In the data rows, the value 128 means zero.
Here is a table of points, one per row:
[144 120 184  97  98 191 102 113 104 102 154 115 100  97 217 166  97 119
 129 102 171 119 109 170 196 189  96 148  97 124 107 100 108 107 148 135
 191 122 109 102 113  95 163 160 105 126 120 156]
[ 92 123 192 161 109 190 112 116 120 109  99 111 141 100 174 145 126 100
  97 111 135 105 120 134 194 135 101 121 159 132 111 105 131 108 150  97
 132 109 120 104 129 147 150  96  99 100 118 170]
[135 123 134 104 113 135  96 114  97 105 109 101 111  99 142 148 106 109
 176 108 166 126 106 159 147 161 103 166  90 158 107  94  94  90 135 174
 104 120 103 112 150 118 132 158 117 149 132 173]
[109 159 136 131 193  92  96 200 189 137 149 103  75 182 115 170  71 163
  95 216  66 116 203 122  84 129 166  84 129  63  85 168 166  93 164 104
  79 111  99 113  83  73 155 122 203 100 104  51]
[ 91 124 180 155 106 181 132 101 121 124 116 117 153  85 171 155 117  90
  97 117 138 104 121 122 194 134 101 137 154 139 113 107 130 112 146  91
 115 129 113 105 135 158 139  99 102  96 102 160]
[178 137  92 105  96 110 104  98 171 165  95 111  91 148 109 110 192 105
 133 108 132 124 113 122 101 141  86 198 120  83 128 127 103 121 113 126
 154 148 101 179  88 102 124 210 105  91 118 125]
[100 127 140 152 131 119 170 126 156 138 118 113 159 167 149 109 107 100
 123  97 110 141 102 111 132 100 135  86 146  85 107  91 115  97 118 105
 139 153 172 136  93 149 112 100 105 104 125  85]
[100 127  80 101  97 105 109  94  95 112 116 142  98  99  92 110 102 184
 174 123 136 120 126 149 109 126 101 146 107 175  97 135 130 112 134 177
 109 120 113 101 180 103 116 122 105 143 110 160]
[102 135  91  99  95 111 117 101 101  98 115 142 105 108  87 124 109 180
 171 128 134 126 117 136 110 132 100 154  96 182  93 130 122 106 109 174
 107 126 104 102 182 109 111 126 101 152 115 166]
[125 117 101 112 232 103 110 185  80 103 233 150 113 165  97 129 158 115
 120 180 121 156  91 118  94 102 223 109 103  82 203 186 106 200 133 113
 171 108 138 148 100 104 130 121 213 136 148 108]
[145 119 137 103 108 147 114 118 113 103 112 107 101 102 140 154 104  99
 157  97 175 119 114 172 145 176 101 159 111 151  99 104  96 102 132 168
 115  92 118 111 145  97 144 160 103 142 113 171]
[131 112 117 105 101 123 105 108 100  95 106 122 116 106  91 143 108 158
 172  85 155 113  98 158 118 155 120 147  90 158  95 108 114 100 120 170
  88 116 109 102 147 101 139 135  99 146 121 175]
[ 94 137  98 107 103  92 108  99 104 101  99 166  99  95 103 113 106 209
 168 137 133 108 138 136  91 116 105 150 103 185 113 137 131 119 115 186
 112 144 107 114 184  98 106 113 106 144 112 163]
[ 93 139 122 147 129 127 169 138 148 157 118 100 148 163 158  96 121  98
 110 102 114 139 121 112 119 110 142  89 145  92  89  95 118 103 119 110
 147 139 171 110 102 157 105  99 120 119 119  90]
[112 112 197 255 104 153 192 168 188 211 107 111 255 114 101 124 120 230
 110 110 126 192 255 121 161 118 105 111 255 134 105 113 255 124 124 122
 110 141 181 112 136 255 125 116 105 121 189 112]
[181 106  98 108 221 110 110 132 103 107 249 145 107 128 117 122 164 108
 116 185 111 151 110 104  95 107 241 104 107 152 255 195 114 255 152  91
 147 136 111 182 134 109 166 113 158 238 148 105]
[100 107 190 158 106 194 122 109 129 130 107 110 163  95 161 148 109 102
  96 114 111 110 143 103 197 109  97 119 163 131 118 105 140 111 140  98
 117 104 129 100 133 158 138 103  95  98 114 170]
[145 120 207 124  96 132 201  96 101 178 126 122 181 171 121 118 111  98
 113  99 106 120  82 103 132 111 113  78 204 130 106 117  76  98 159 112
 182 182 200 141 131 202 137 114 101 103 119  97]
[109 141  69 172 130 121 156 170 168 135 118 132 134 158 146 133 111 103
 110 116 118 125 146 101 122 105 144  94 137 110 101  93 132  98 118 111
 123 112 157 113  94 126 117  96 165 106 130  90]
[ 97 138  97 109 166 103 145 197 129 104 141 166 108 166 134 145 128 113
 106 170 119 142 150 119  81 117 155  81  94 104 130 180 158 119 110  94
 116 122 136 129  97  95 111 131 223  92 132 108]
[ 99 127  92  78 181  91 124 205 113 100 156 160 102 153 119 128 125  94
 102 176 119 142 146 106  96 113 181 106  95  92 135 187 138 142 112 100
 131 117 142 124 106 121 108 120 215  77 145 102]
[130 111 137  99 109 138 104 108 109  93 103  88 100 111 124 145 110 122
 165 106 173 122 112 163 144 146 101 159 102 151 117  94 102 109 121 175
  89 116 116  91 160  96 125 154 108 148 123 167]
[ 97 164  91 100  90  86 111  93 102  98  98 184 109 102 115 112 113 255
 177 158 107 110 153 104  94 110  90 132  86 192 140 157 149 140 107 193
 112 138 111 123 197 104 122 102 105 131 120 162]
[101 159  73 173 127 131 151 181 172 144 100 133 116 156 150 128 102 106
 111 135 123 119 152 111 113 103 136 101 115 102 116 125 162  93 115 103
 130 111 158 120  98 112 127 106 182 108 137  92]
[ 95 104 110 104 206 103 122 184  87 100 199 164 111 183 101  98 137 105
 103 193 113 154 103 114 111 117 212 108 108 101 182 187  93 173 118 114
 143 108 140 144 102  99 121 127 215 115 164 109]
[188 127 103 114 255 103 119 123 116 102 255 156 112 148 108 112 182 109
 100 172 122 160 120 117 110 119 255 112  98 133 255 199 114 255 172 115
 162 131 103 178 107 114 172  98 172 250 141 115]
[ 96 166  96  96  95  95 110 109  98 106 103 180 100 115 114 110 114 243
 194 145 112 107 154 116  85 109  95 149 101 189 134 159 145 142 126 180
 103 140 106 124 204  97 101  91  86 125 116 157]
[167 151 115 103  96  94 122 103 159 164  95 106 129 142 106 108 189 102
 113 104 125 113 101 126 108 136 111 190 116  94 120  97 109 104 116 108
 171 136 104 173 105  91 108 180 100 104 110 111]
[174 126 101  99 204 109  93 127 108 110 203 178 110 108 108 115 162  98
 132 188 107 141  90 118  97 117 208  87 115 158 255 198 110 250 144 122
 107 138 105 160 136 119 149 112 138 214 142  85]
[179 141 104 109 103 104 116 102 146 179 109 115 109 158 100  99 190 104
 108 106 121 114 113 145 120 127  89 179 112 100 104 110 105 115 114 118
 161 144  95 178  86 108 127 190  87  97 122 120]
[169 118 119 105 111 116 134 104 155 169 103 109 126 158 115 114 186 115
 102 101 117 112  96 138 106 133  94 163 127  95 110  90 101 104 118  79
 172 154 125 166 103 126 130 164 101 109 116 130]
[144 115 104 110 165  95 111 115 105 110 145 177  99  77 108 118 157 127
 139 170 113 142 100 108 101 106 159  82 102 158 234 194  97 231 134 134
  88 134 106 156 153 108 144 107 116 208 158  79]
[180 129  85 105  85 110 100  98 169 159 100 105 105 147  99 118 191  93
 121 123 131 112 103 127 101 151  90 192  90  91 126 132 112 126 121 153
 161 133 108 195  97 110 100 206 101  87 125 112]
[122 123 206 255 110 159 186 143 185 212 122 109 255  88 102 111 115 231
 115 112 120 211 255 124 158 119 103 115 255 137 117 103 255 109 116 107
  97 140 194 102 128 255 111 121 108 105 203 105]
[106 119 183 135  98 204 119  91 107 107 102 111 131 100 180 160 115 104
 103 115 150 119 110 136 195 153 111 144 136 136 104 104 121 110 145  98
 148 107 102 109 130 138 143  91 108 107 114 144]
[146 105 124 103 114 141 113 113 107  87  97  99 111 100 140 142 107 123
 167 106 175 115  93 175 144 170  96 169 102 159 101 105 102 113 134 164
  92 107 112 103 144 107 132 154 113 149 110 162]
[155 116 140  98 107 146 119 103 103  96 114 110 109 108 157 142 104  84
 168 101 168 114 117 172 140 169 100 158  96 150 106 103 112 109 127 160
 116 116 108  91 146 108 144 166 104 143 115 171]
[106 116 202 207 111 193 151 131 157 167 108 111 204 100  97 107 120 157
 109 102 106 120 192  98 198 103 110  86 211 133 111 103 194 114 107 111
  99 121 159 115 150 219 113 118 107 113 123 138]
[120 155  90 189 131 124 141 201 192 136  87 170 101 144 159 155 115 121
 109 156 114 131 165 110 120 100 145  89  89  98  92 160 169 103 114 100
 105 118 139 104 107 102 104 128 219 112 132 104]
[ 94 144 104 145 128 120 169 142 147 151 116 100 142 157 150 124 114  94
 107  82  99 134 124 111 130 113 137  89 149  95 105  89 129 112 111 112
 130 143 161 132  98 141 101  92 141 103 138  94]
[158 122 150 102  99 156 122 118  89  95 125 114  95 110 172 157 115  95
 146 105 174 114 106 167 163 179 108 169 102 139  93  93 119 103 134 165
 124 124 122 115 152  97 147 163 111 151 118 162]
[168 113 182 104 100 118 168  96 134 173 120 114 160 161 128 113 146 103
 112 116 109 114  93 117 120 112  98 119 167 102  97  96  85 102 129 106
 177 164 169 161 110 162 128  93 110 116 112 121]
Along one direction, these points spread out more than along any other. Take the direction at right angles to it along which they spread out most. Then take the direction at right angles to both along which they spread out most. Go by this last direction. How far along it is each point below, from 0 to 99? The average is 50, and the first point in the table lies past the average. One standard deviation of the points above along it is 16.
[179 141 104 109 103 104 116 102 146 179 109 115 109 158 100  99 190 104
 108 106 121 114 113 145 120 127  89 179 112 100 104 110 105 115 114 118
 161 144  95 178  86 108 127 190  87  97 122 120] 75
[106 116 202 207 111 193 151 131 157 167 108 111 204 100  97 107 120 157
 109 102 106 120 192  98 198 103 110  86 211 133 111 103 194 114 107 111
  99 121 159 115 150 219 113 118 107 113 123 138] 35
[ 96 166  96  96  95  95 110 109  98 106 103 180 100 115 114 110 114 243
 194 145 112 107 154 116  85 109  95 149 101 189 134 159 145 142 126 180
 103 140 106 124 204  97 101  91  86 125 116 157] 18
[ 95 104 110 104 206 103 122 184  87 100 199 164 111 183 101  98 137 105
 103 193 113 154 103 114 111 117 212 108 108 101 182 187  93 173 118 114
 143 108 140 144 102  99 121 127 215 115 164 109] 55
[144 120 184  97  98 191 102 113 104 102 154 115 100  97 217 166  97 119
 129 102 171 119 109 170 196 189  96 148  97 124 107 100 108 107 148 135
 191 122 109 102 113  95 163 160 105 126 120 156] 59
[181 106  98 108 221 110 110 132 103 107 249 145 107 128 117 122 164 108
 116 185 111 151 110 104  95 107 241 104 107 152 255 195 114 255 152  91
 147 136 111 182 134 109 166 113 158 238 148 105] 41
[112 112 197 255 104 153 192 168 188 211 107 111 255 114 101 124 120 230
 110 110 126 192 255 121 161 118 105 111 255 134 105 113 255 124 124 122
 110 141 181 112 136 255 125 116 105 121 189 112] 23
[178 137  92 105  96 110 104  98 171 165  95 111  91 148 109 110 192 105
 133 108 132 124 113 122 101 141  86 198 120  83 128 127 103 121 113 126
 154 148 101 179  88 102 124 210 105  91 118 125] 75
[109 159 136 131 193  92  96 200 189 137 149 103  75 182 115 170  71 163
  95 216  66 116 203 122  84 129 166  84 129  63  85 168 166  93 164 104
  79 111  99 113  83  73 155 122 203 100 104  51] 55
[ 94 144 104 145 128 120 169 142 147 151 116 100 142 157 150 124 114  94
 107  82  99 134 124 111 130 113 137  89 149  95 105  89 129 112 111 112
 130 143 161 132  98 141 101  92 141 103 138  94] 63
[106 119 183 135  98 204 119  91 107 107 102 111 131 100 180 160 115 104
 103 115 150 119 110 136 195 153 111 144 136 136 104 104 121 110 145  98
 148 107 102 109 130 138 143  91 108 107 114 144] 54
